One turn moves every row onto another: examples first, then more rows asked:
z391: [ 51  25  58   6 -22  41  -8  -5   0 -27   9  58  14]
z394: [-12 -18  -7  18 -29  18  32  27  -1  32  26  67 -29]
z533: [  9  -9  43 -49  21  -5  27  13 -12  58  34   0   8]
z901: [ 50  36  43  10 -25  46 -30   5  -6 -32 -25  20  -5]
z601: [ 46  33  22  40 -27  72   6  21 -12   2  42  50  -3]
z165: [ 46  -5  33  18 -25  27 -26 -10  -3 -45  -9  50 -17]
z778: [ 32 -27  54 -36  19  -3   8   2 -22  27  36 -41  -8]
z814: [ 41  -3  -1  52 -30  56  -7  13 -14 -15  32  50 -31]
z89: [ 48   2  46  13 -23  30 -13 -11  -1 -37   8  65  -1]
z147: [-15 -19 -24  24 -32  18  13  33  -6  25  -2  39 -50]
z924: [  3 -33  10 -34  17 -14  -3  13 -18  39  -3 -30 -34]
z65: [ 32 -32  54 -35  19  -5   9  -1 -21  26  39 -38  -9]
z366: [ -6  43  15   2 -28  46  34  48  -4  55  15  36  -1]
z371: [ -8  43  -2   8 -30  46  15  53  -9  48 -13   8 -22]
z950: [ 47  12  31  17 -26  35 -34  -2  -7 -42 -25  28 -19]
z756: [-13  11 -21  19 -32  32   4  45 -10  33 -20  10 -46]
z37: [ 43   9  13  46 -28  61   5  13 -11  -7  45  61 -14]
z245: [  6  -3  22 -42  18  -1   0  22 -18  51  -5 -43 -19]
z123: [  6 -39  31 -41  20 -18  25   3 -11  47  38  11  -8]
z980: [ 32 -27  52 -35  19  -2   6   2 -21  26  32 -46 -11]
z480: [ 31 -31  49 -34  18  -4   4   1 -22  25  31 -45 -14]
z806: [ -8  12  12   7 -27  32  43  35   0  48  34  65  -5]
z699: [  3 -50  14 -33  18 -23   9   4 -14  37  18  -3 -28]
z917: [ 43  34   2  46 -30  72 -16  28 -18  -5  10  17 -26]
z656: [ 52  43  56   4 -23  48 -17   3  -3 -25  -7  36  12]
z261: [ 31 -35  51 -34  19  -6   8  -1 -21  24  37 -38 -12]
z284: [ 41  10  -6  52 -32  62 -17  19 -17 -14  14  29 -38]
z594: [ 30 -35  48 -33  18  -6   5   0 -22  23  33 -42 -15]
z438: [  8   8  38 -49  20   4  15  22 -15  60  14 -28   1]
z513: [ 46  46  17  39 -28  78  -4  27 -15   3  24  28  -9]

z245 -> z438
z165 -> z950
z814 -> z284
Now these:
z806 -> z394
z980 -> z778

One turn moves every row onto another: examples first, then more rows asked:
z228: [ 16   5 -88  39 -41 -14 -25 -32   4  17 -36  18  34  90  70  25  -4  -3
  -9  -4  13 -56 -26]
z952: [ 29 -45 -86   5 -55 -22  29 -25  22   3  30  10   0  39  70 -28 -16  -1
 -24 -40 -15   2  18]
z741: [ 34  12 -81  11 -17  33 -41 -23   6  26  39 -23 -55  30  35 -37 -30   7
   3 -56  26  24  50]
z865: [   6  -13 -101   35  -14    8  -40  -25   -9   38  -23   25   -7   90
   51   35   -1  -13  -36  -30   37  -56   -7]
z600: [ 23  47 -57  63   1  28 -49 -34 -15 -28  31 -29 -27  35  56 -24   0  11
  32 -34  46  37   3]
z998: [ 79  16 -76  18 -69  29 -23 -46 -50  58   1  -6 -30  38  38   9   3  16
  -3 -13  68 -17   9]
z436: [-16  -4 -61  -8 -22  18   3 -39 -47 -23  51 -25  21  -2  10  20 -27  16
   0 -10 -20  11  41]
z39: [ 29 -28 -75  -3  17 -48 -36 -28 -18 -49  -3 -22 -13  92  46 -21 -10  -4
  17  15   2  17  -9]
z168: [ 16 -10 -54  -6 -18  17  40 -23 -20  23 -13  19  -4   2  36 -35 -37 -17
   1  15  19   7 -37]
z725: [ 30  10 -87  38   6  38 -69 -47 -18 -37  24 -25  14  61  54  25  45   1
  34 -22   1 -28  40]
z246: [ 63  20 -23 -30 -64 -20  -1 -14 -34 -52   4  -3  21  54  46  -5   3  16
  27   1  26  19  24]
z455: [ 38  18 -55  -4 -59 -38 -68 -39 -67   2   9 -30 -26  67  37  15 -29  11
 -13 -61  46   7   1]
z473: [-19  14 -64   2  -6  16 -58   5   7 -71  33  25   7  91  25  23   8   5
   9 -23  22 -19  17]
z514: [ 48  -3 -65  -7  -9 -42 -63  -3 -46  15  -7  41 -30  55 -17 -18 -27  25
   9   5  39 -37  12]
z107: [ 35  56 -78  41 -64  31 -16 -38 -44  -3  -3   8  23  45  37   8 -22  -2
  37  -6  23 -16 -59]
z631: [ 20  18 -68  31 -71 -24 -19 -38   7   3  -7  27  53  71  68  28  10  -2
  -7   3   6 -29 -37]
z915: [ 34 -48 -55 -18  -6  38 -16 -18 -49 -44  24  39  21  26  -1  12 -30  44
  34  -8   8 -23  -3]
z482: [ 40 -45 -10  -5 -24   0 -28 -18 -27  -7  45  49  -9  63  54  25  35  56
  -7 -40  23 -27  15]
z397: [ 59 -30  -8 -18  17  16 -21 -52 -45 -23  -2 -11  -4  15  13  21 -17  25
  16 -15  18 -51  35]
z103: [  4  38 -61   0 -37 -54 -27 -22 -42  40  17   6 -11  76  14  18 -31   3
 -50 -15  24 -20 -29]
z2: [-23  -6 -86  17 -10 -23 -11 -33 -50 -34  37  10  34  11   7   2 -35 -28
  -8  -1  -5  -6 -35]
z563: [ 22   5 -51  48  17 -12 -44 -51 -78  -4  24 -21  21  46  37  18 -13 -45
  -2 -18  12   1 -48]
z419: [ 81 -11 -69  -7 -28 -13  20 -49 -69  56  -1   3 -26  22  44  -2  -3   6
 -16  -7  50  -3   7]
z467: [ 54  20 -66   6 -33  39 -21 -16  17   4  54 -12 -34  16  41 -49 -12  27
  14 -42  43  23  41]
z277: [  5 -11 -93  10  25  39 -12 -32  39   8  36  -3  -2   8  49 -15  -9   7
 -12 -40   3 -21  56]
z607: [ 18 -25 -76  30  25  10  -4 -40  34  -6  30 -32  -2  27  57  -9 -12  -4
 -26 -34   1   7  63]
z271: [  9   8 -32 -17 -21   9  12 -19 -20  -2  26  16 -33  12  14 -31 -22  11
   6  33  49  31 -26]
z121: [ 77 -34 -33  -1 -22 -25 -48  -8 -55 -13  26  30 -40  70  28 -22   2   8
  17 -58  27 -39  12]
z386: [ 27  74 -64  39 -33  29 -90 -37  -7  26   3  -5  -4  61  33  20  -5   6
  18 -17  50  -8  -9]
z818: [ 32  42 -56  50  -5  40 -64 -35   1 -33  31 -37 -11  51  61 -12  24  21
  47 -24  27   2  29]
z954: [ 66  32 -50 -22 -62   1  -5  -9   2 -31  38  -4 -12  38  41 -41   7  37
  15 -17  40  31  28]
z317: [ 54  27 -57  48 -61  13 -19 -33 -38  -4 -21 -10  20  65  62 -10 -11  -5
  48  16  26  -9 -50]
z219: [ 19  19 -51  -1 -35  64  -5 -33 -52  35  34  43   3  -3  26  36  20  -5
   5 -27  40 -36  25]
z673: [ 10  13 -86   1  14  66  -5 -36  -8  31  38  25   5 -18  30   6  11  -5
  -4 -34  10 -33  36]
z434: [ 30 -18 -59   1 -64  -9 -54 -15 -34 -18  68  -1   6  52  39  21  -2  17
 -25 -68  38  30  48]
z997: [ 30 -16 -96   8 -42  13  28 -43   3  20  -6   5  49  38  38  22 -35 -16
 -21  -5 -22 -47   0]
z12: [ 27 -26 -92   9 -32  11  33 -31   1  38 -18  24  29  22  50 -13 -39 -19
 -12  -1   1 -34 -23]
z444: [  -4  -19 -111   25   30   23  -37  -33  -27   38   29   31  -40   59
   24   25    2   -6  -35  -30   44  -41    0]
z776: [ 14 -26 -79   0 -19 -21  23  -2  47 -12  20  16  12  60  71 -38 -16  12
 -22 -23  -7   1  10]
z816: [ 42  -4 -20  47  52 -24 -20 -36 -65  -3   4   9 -19  34  27   4  20  12
  12   1  25 -46  14]
z220: [ -5   2 -64   6 -41 -24 -14   3  -9  20  77  34  22  60  16  26  -2  10
 -61 -22  15   3  19]
z262: [ 37 -12 -56  32 -28 -12 -25 -35 -32 -45 -26 -31   4  79  61 -15  -5 -11
  41  26   8  13 -34]
z112: [ 19 -24 -65  48  31  -1 -14  -2 -69 -26  30  58   5  47  14  -6   4  28
  28  11  15 -18 -25]
z204: [ -7   4 -75  -7  -4 -19 -24  11  43 -49  15  29  11  87  55 -14   3   9
 -20 -34   9  -8  13]
z326: [ 56  51 -75  44 -54  46 -69 -44 -27  33  -3 -11 -12  48  41  14   0  11
  27 -21  65 -32   5]
z96: [ 39 -18 -95  13   3   6 -55 -41 -51 -13   5   5  22  76  58  46  33 -19
  13 -45  -8 -50  41]
z101: [  9 -12 -40 -10 -12 -15 -41 -12 -18  22  11  60   1  49  10  29   5  73
 -14  22  35 -27  15]
z907: [ 29   7 -26  24   4  30 -32 -55 -77   8  40 -56  10  32  42  38  -5  -2
   6 -29   0  19  29]

z386 -> z107
z246 -> z96
Now these:
z101 -> z915
z434 -> z907
z865 -> z168
z12 -> z776

One turn moves every row onto another: examples first, then more rows asked:
z854: [-37 -10  15 -59  19  36 -22   8 -18  -1  34 -31  -1  10  38 -23  15 -71
 -40]
z653: [ 38  57 -25 -50  -4  -6   8  -1 -31  23  11 -67 -24  -9  39  32  -2 -25
  14]
z996: [-36  13 -41  -4 -21 -48 -20   4 -29   5 -27 -18 -24  -2  46 -33   1 -12
   6]
z287: [ -2   5  -2 -42  13   1 -38   3   4  -8  71 -42  -5  38  27  24 -35 -18
 -61]
z599: [-10  17  -4  -8   1  21 -22  -2   1  15  48 -87  -3  45   3  10 -30  23
  31]
z971: [ 11   4  34 -14 -11  28   4 -38  20  -6  -4 -10  43 -10  32 -30  20 -71
 -22]
z60: [ 16 -29 -60  -9 -19 -49  -7  37 -15  22 -24 -62  -1   8  50 -15  -6 -23
 -34]
z616: [ 22  -3  28 -44  31  35 -11  12   1  31 -22 -17 -10  22  76 -11  37 -36
 -45]
z164: [-17  11  18 -19 -23 -42   8  28   2 -16  51   3 -10  20  73   9 -32  -2
 -32]
z663: [ 52   8 -24 -37  14  21  26 -23   9  14 -19   1  17  31  43 -42  39 -42
   8]
z33: [ 47 -75 -16 -31 -12 -13  22  46  10   4 -12 -73 -12   0  34   5  -7   4
 -12]
z498: [ -3  -9  -9  -8   8 -51 -24  40  37   8  27 -24  31 -12 -21 -22  -3  -2
  -7]
z182: [ 35   4 -12 -11   2  -2  -7   4  32  -1  77 -38  -2  29 -42   2   6   4
  -9]
z627: [-12  -2  48 -25  25  29 -47  19  -3  37  18 -73 -13  28  36  13  -3  10
 -38]
z596: [ 42  26  -2  10 -25  28  29 -10  47 -23  39 -21   2  13  13   4  29 -47
  26]
z931: [ 21 -58  35 -38 -15  -1  22   9  19 -25 -12 -38 -31 -13  41  14 -16  32
  31]
z442: [ 40  24 -42 -12  -9  11  20 -41  11   0  22 -41  25  45  13 -17 -16  -5
  53]
z648: [ -3 -49  -5  -6  25  24  11  -8  36   6  27 -55 -27  35  72 -51  46  -2
   9]
z770: [ 19  -7 -48  -6 -20  16 -13  37  42 -43   3 -49 -20 -17  22  13   5 -53
  26]
z910: [-15 -43  21 -44 -32  19  20  12 -43 -15  28 -10 -40  -2  13 -44  17 -22
 -22]
z576: [ 43 -43   4 -15 -42  17 -10 -43   6 -31 -22 -31   5 -22  19  -7 -24 -34
 -41]
z769: [-15   8  10 -53   6 -13 -12  -2 -23  31 -32 -37   4  42 -31  30  14 -20
  17]
z735: [ 59  -1 -12 -19  18  -6   8 -37   3  31  29 -72   2 -26  58 -42   8  11
 -19]
z676: [-27  -8  25 -19 -18 -25  -6 -23  -7 -18 -25  -4 -30 -19  33 -20  -5  28
  39]
z987: [-25 -34  22 -10   6  -2 -12 -23  36   3 -23 -28   3  84  53  23   3  -8
  -5]

z735 -> z769
z910 -> z770
z33 -> z996
Now these:
z287 -> z971
z663 -> z599

One turn moves every row onto another: examples first, then more rows asked:
z639: [-30  -4  19 -46 -11 -23  14  17  23   0  36   5  24  31   3 -27   9 -27
 -25  -4  29  33]
z749: [ 12  21  13 -19  -2 -18 -28  -2 -26 -19  75  17  17  -9  21 -15 -19 -30
 -65   0   7   0]
z80: [-46  33  21 -19  56  10 -10  19  29 -19  -4  20  -8  15   0   1  35 -48
  -9   9 -16  52]
z560: [-26 -23  -8 -44  34 -41 -42  -7  -8 -53  22   8  -2 -17  32  14   3   9
   1  23  78  -6]
z304: [-18   9  -9 -46  41 -36   8  37 -21 -47 -12  -4  11  11   0  29 -44  -6
   4 -44 -43 -15]
z73: [-16   6   4 -14 -13   3  29 -23  46 -23  -4  -6 -27   0 -12 -26 -37 -40
 -15 -51  46 -15]
z782: [-22   1  45  -8  12 -57  -4 -21  -4 -51 -55  13 -10   7  -3  -1 -46 -14
  59  -9  -9  -5]
z329: [ 37  -1   5 -14  -1 -58  -9 -35   7 -47  21  13 -13 -42  10 -65 -55  -8
 -29 -35  -1   1]
z209: [-43  16  -8  16  47 -65 -53  -8   0 -16   5 -33 -22 -14 -19   2 -28 -15
  19  -2  59   3]
z920: [  3  12  28 -33  -8 -10  10  19  17 -74  12  58   4 -90 -43 -15  -7 -35
   4  14   4  -4]
z117: [-30 -21  -7  13  22 -40 -56  10 -25 -53  49  10  -4 -57 -11  22 -10  41
  -4  18 -35 -27]
z327: [  0  16 -12  17  23 -27 -45 -31  -7 -53 -21  33   4 -29  24  54 -35  13
  -4 -29  -8 -45]
z102: [ -4  11  65   1  23 -21 -43  24  30 -71  41  -6  -4  27 -35  21 -28 -32
   6  28  14   3]
z414: [ 17  12  43 -12  29  -3 -31 -14  -2 -33  34   7  24   6  -9  23 -36  39
 -11  33  50 -10]
z333: [  6  17  18  32 -24 -19  25   8  26 -43 -30  51   5  14 -47   5  -7   9
  22 -49  10   4]
z437: [-23  35   8 -20  54 -22 -44  -6 -38 -47  34  38  -9 -32  41 -17  11 -26
 -21  13 -40  36]
z193: [ -6   3   7  -3  10  15  -1 -29   9 -56  59  24 -19 -10 -21 -58  64  -5
 -33  -5   0   9]
z385: [-22  -5  40 -40  88 -33 -19 -11  12 -45  53 -20  16  22  14  -3 -13 -35
  -2 -26 -19 -15]
z404: [-16   7  19  10  38 -24 -29 -25  17 -40  31  54 -30 -57 -26  19  38 -45
 -65 -21  39   2]
z423: [-50   9  18  10  61 -10   3  21 -26 -37   7  86  -6 -19 -53  15  30 -19
 -16 -20  11  -7]
z989: [ -3  11  46  23 -22 -27  -5 -26   2 -72 -25  49 -39 -41 -32   9  -5 -48
 -11 -23 -43 -30]
z708: [-20   5  36 -46  35  15  -7 -44  12 -42  48  43  28  -1 -22 -36  -8 -20
  -3  18 -37 -23]
z774: [  9  17 -21  20  51 -24 -44  10  11 -80 -15  19 -22 -33   2 -32 -31 -22
 -12   0 -55 -17]
z848: [ -8   5 -11   5  79 -12  -4  15 -14 -40  42  -7  -6  16  15 -33  37  -4
 -14 -35  39   2]
z608: [-65   9  20   1  49  20   1   6   2 -49  15  22 -36 -62  -8  58  20   1
  24 -23  -7  -7]
z520: [  2  14  33 -34  -5 -16  13 -14  36 -49   3  14  20 -44 -13   4 -27  11
 -33 -16 -80   1]
z716: [ 14 -16  20 -12 -60 -62 -26 -28  19 -71  19   4   1   5  -8  17 -31  22
   9 -23 -21 -11]
z519: [-33  -1  12  17  23 -61   2 -15  25 -64 -30  31 -28 -43  15  33  34  -1
  13 -72 -17  23]
z483: [  7 -28 -14  13 -22 -50   5  -7 -13 -55 -37  40 -13 -55  17 -19  17  12
 -21 -19  27 -29]
z256: [-15  11  25 -56  21 -55 -40   3  -4 -59  16   9 -22 -16 -57  17 -42 -68
  33  -1  -5  -5]
z798: [-20  34 -12  14 -22   4  20 -42   4 -18  -6  16  -8 -32  -8 -30   4  53
 -30 -26  -8  20]
z312: [-20   6   7  34   5 -33 -12   2  41 -41  19  -2 -14 -90  -3 -22  24   3
 -27   7  54  12]
z695: [-68  -9 -20 -19  25 -10   0  10  39 -69 -33  -4 -40  -7  11 -21   4 -37
  27 -18 -18  -3]
z578: [ -6 -30  17 -35  51 -59 -41  -9  -1 -64  36  18 -12 -55  12  41  43   9
 -48  -2   3   6]
z641: [-50  -1  82  -9  -8 -42   0  -9   4 -52  56  11 -20  18 -46  -3   8  -5
  18  -9   9  37]
z789: [ 21 -11  21  28   7 -50 -23  -5  37 -39 -38 -41 -25   5   7  29 -10  -8
 -19 -23  30 -17]
z856: [-32  23 -27  11   7 -32  -3  -2 -20 -36   5 -41 -48  17  -3  17   8   8
 -24 -68   1  18]
z477: [ 37 -13  17  -8   1 -50 -26  -1   4 -11  48   4   4 -10 -75   0 -31  36
 -15 -13   9   6]
z108: [-43   4  56 -10  29 -55   2  -1  -6 -54  24  85  12 -28 -37 -46  -5 -18
  21   5   5  30]
z288: [-14  -1  42 -41  18 -17  33  -7  19 -14  15  17 -25 -23 -59  19   5   9
  32 -52  33  41]

z560 -> z414
z304 -> z73
z782 -> z333
Now these:
z608 -> z312
z749 -> z385

